Q:
[[-31  43  28  -6 -50  31 -29 -24  47  42 -55  -1 -30]
 [-55  51  46  10 -51  47  -8 -51  14  49 -50  14  -8]
 [-44  48  38   5 -56  40 -16 -37  26  47 -57  12 -17]
 [ 62 -44 -49 -20  43 -47  -8  67  14 -43  40 -24  -8]
 [-35  21  28  46 -23  25  34 -46 -52  21 -21  56  35]
 [-28  20  35  44 -23  27  36 -36 -42  21 -23  50  35]
 [ 11 -24 -10  28  24 -14  49   4 -59 -25  28  25  47]
 [ 17 -27 -16  21  32 -19  44  10 -59 -28  37  15  44]
 [ 52 -33 -39 -30  34 -37 -17  61  36 -33  32 -39 -19]]
A: -1

Q:
[[ -5   4   0  -9  -1  -3   3  -5  -5   2  -4   9  -1  -1  -1]
 [  4   3  -3   1   9  -1  12  10  -3   7   0  -6   0  -2 -14]
 [-11  11  -1  11 -24   8   2  15   8   2   1 -16  -4  -5  13]
 [-16  19   9  26 -14  34  -3  37  13 -10  19 -39 -33  -4   8]
 [  2   6   4   1  11   7   9  18   3   7   8 -11 -26  -3 -20]
 [ -8  11  -6  22 -20  17   0  21   3  -3   3 -31  20   0  24]
 [  2  10 -18  18   2   6  21  33  -8  13  -7 -28  48   0  -2]
 [ -5  10  -1  17  -7  14   6  21   4  -5   0 -22   4   0   7]
 [  3 -21  -4 -23  -4 -25 -12 -47  -9  -4 -19  47  34   4  16]
 [  4 -17 -13 -12  -5 -23  -5 -40 -18  -1 -18  38  55   4  17]
 [ -5 -10 -17   9 -28 -11 -13 -30 -12 -11 -19  13  86   8  47]]
A: -1

Q:
[[-33 -32  -3 -46  11  -6  27   5 -69]
 [-14   1 -40 -50 -17  16   2  25 -60]
 [-20  -6 -79   0  46   8  57  -5 -23]
 [ 11  16  28  49  38  12 -17 -37 -29]
 [ 36   8  13  51  71 -39  18 -38  -3]
 [ 30  -2 -56 -55  18  18  12  19  24]]
A: 5

Q:
[[  0 -12  -3  -2   5  -1   4]
 [  5  -1  -1  -2   3   0  -1]
 [-27 -14  53 -83 -66 -28 -22]
 [ -3  -1  -1   1  -2  -3  -2]
 [ -4  -6  -5   2  -4  -6   0]
 [ 46  45 -29  -8 -10 -38 -41]]
A: -1

Q:
[[-35 -19   4  36 -33 -52  27 -36 -19]
 [-37 -28 -20  27 -39 -39  60 -33  10]
 [-42 -27  11  12  -5 -56  23 -66   0]
 [-55 -40  13  32 -28 -24  55 -37 -27]
 [-30 -11 -18  18 -51 -44  31 -20   3]
 [-54 -25 -12   3 -10 -76   4 -39 -35]]
A: -36

Q:
[[ 11  52  15 -60 -13   6 -16  31]
 [ 13  56  41 -57 -10 -12   6  12]
 [-12  53 -38 -11 -46  14   7  12]
 [  9 -19   4  27 -76  48 -17  14]
 [  4  39 -14  52  11 -23  27 -16]]
A: -16
---
[[-94, -79, 78, 61, 1, 44, -25],
 [47, 77, 2, -44, 37, 39, 19],
 [-6, -48, -42, 23, -48, -75, -5],
 [-52, -80, 4, 47, -36, -36, -20],
 [-35, -68, -13, 38, -42, -51, -14]]	-79

[[12, 15, 32, -7, 27, -54, 3, 13, -49, -18, 10, 10],
 [-27, -37, -32, 6, -34, 81, 16, 18, 54, 24, -9, 15],
 [-12, -14, -21, 4, -19, 40, 2, -2, 33, 14, -6, -1],
 [-21, -25, -39, 8, -34, 77, 2, -5, 64, 24, -12, -3],
 [0, -2, 12, -2, 7, -9, 6, 13, -15, -4, 3, 10],
 [16, 33, -23, 5, -4, -9, -37, -71, 26, 2, -6, -50],
 [-4, -7, 1, -1, -1, 7, 6, 11, -1, 1, 1, 8],
 [10, 17, -8, 1, 1, -13, -18, -33, 6, -2, -2, -24],
 [9, 6, 32, -6, 25, -45, 10, 26, -49, -17, 9, 17],
 [-4, -7, 1, 0, -1, 7, 6, 13, -1, 1, 0, 10]]	15

[[2, 26, 15, -6, 11, 52],
 [-2, -28, 0, -27, 16, 41],
 [-39, -18, -76, -18, 26, -21],
 [8, -43, 10, -38, 19, 7],
 [30, -3, -53, -27, 12, 38],
 [24, 49, 38, 1, -1, -18],
 [0, -26, -57, -39, 31, 7],
 [-49, -14, -6, -1, 13, -24]]	26

[[28, -8, -16, 42, 24, -22, -31, 42, -3, 25, 32, -45],
 [-26, 65, 0, 49, 35, -1, 8, 10, -44, 7, 48, -9],
 [59, -14, -78, 38, -24, -10, -1, 14, 18, 82, 3, 24],
 [-67, 44, 23, 86, 2, 23, 52, -7, 16, 19, 28, 23],
 [37, -35, 9, -26, -43, 39, 43, -2, 33, -39, -26, -61],
 [2, -21, -24, -58, -83, -45, 10, 40, -12, 42, 75, 4],
 [10, 19, -21, 25, 3, 16, 38, -17, -2, 40, -74, -23],
 [47, -15, -13, -50, -16, 73, 18, -20, -6, 16, 17, 33],
 [25, 29, -3, 6, 72, -26, 0, -7, -8, 24, 16, -8],
 [-6, 37, 27, -74, 2, 69, 33, 32, 50, -12, -15, -8],
 [82, 8, -42, 15, -5, 76, 6, 25, 8, 41, 24, 18]]	-8

[[30, 44, -28, -2, 71, -16, 20, -27, 40, -31, -32, 14],
 [-1, 12, -3, -7, -10, -3, -4, 28, -7, 17, -19, -24],
 [-6, 27, -20, 14, 6, -2, 11, -18, -8, 9, -8, 3],
 [-20, 3, -6, 8, -3, 16, 22, -13, 13, 16, 13, 42],
 [-4, -8, -5, -5, -13, 8, -10, 9, -15, 36, -27, -15],
 [34, 9, -28, 36, 17, 0, 1, -19, -21, -6, -11, 40],
 [12, 3, 0, 13, 0, 3, -1, 4, -31, 26, -3, -12],
 [-2, 43, -22, 22, -11, 6, -12, -15, -14, -56, 17, -12],
 [-3, -9, 0, -16, 48, 19, 5, -23, 3, 41, -9, -8],
 [-9, -7, 17, 7, 19, 6, 8, 3, 2, -3, -3, -18]]	44

[[11, 8, -73, 27, 35, 30, -63, -23, 9, 19, -7, 20],
 [11, 33, -55, -3, 14, 49, -35, 31, -10, 8, 15, 54],
 [15, 11, -42, 6, 30, 14, -36, 15, 19, -18, 13, 28],
 [-53, -68, -59, 8, 5, -70, -58, -68, -30, 43, -67, -41],
 [49, -8, 0, -7, -7, 3, 34, -44, 31, -30, -22, 2]]	8

[[23, 29, 63, 40, -30, 18, -28, -7, -13, -3],
 [-13, -2, -46, -49, -3, -8, -14, 15, 6, 7],
 [4, -3, -11, 18, -3, 1, 1, 43, 24, 46],
 [26, -20, 23, -2, -23, 31, -39, -2, 36, -30],
 [28, 31, 82, 49, -53, 22, -40, -25, -8, -10],
 [-19, -23, -40, 5, 52, -13, 19, -4, -13, 56],
 [-3, 39, 38, 1, -16, 67, -65, -55, -8, -43],
 [9, 53, 42, 2, -17, -24, -29, -58, 1, 1],
 [30, -39, 13, -46, 30, 13, -26, 13, 11, 5],
 [2, -1, 52, -14, -2, -27, -57, -36, -4, -5],
 [20, -58, -44, -31, 32, 51, 19, 41, -18, -28],
 [-24, -7, -15, -50, 20, -2, -21, 15, 16, -7]]	29
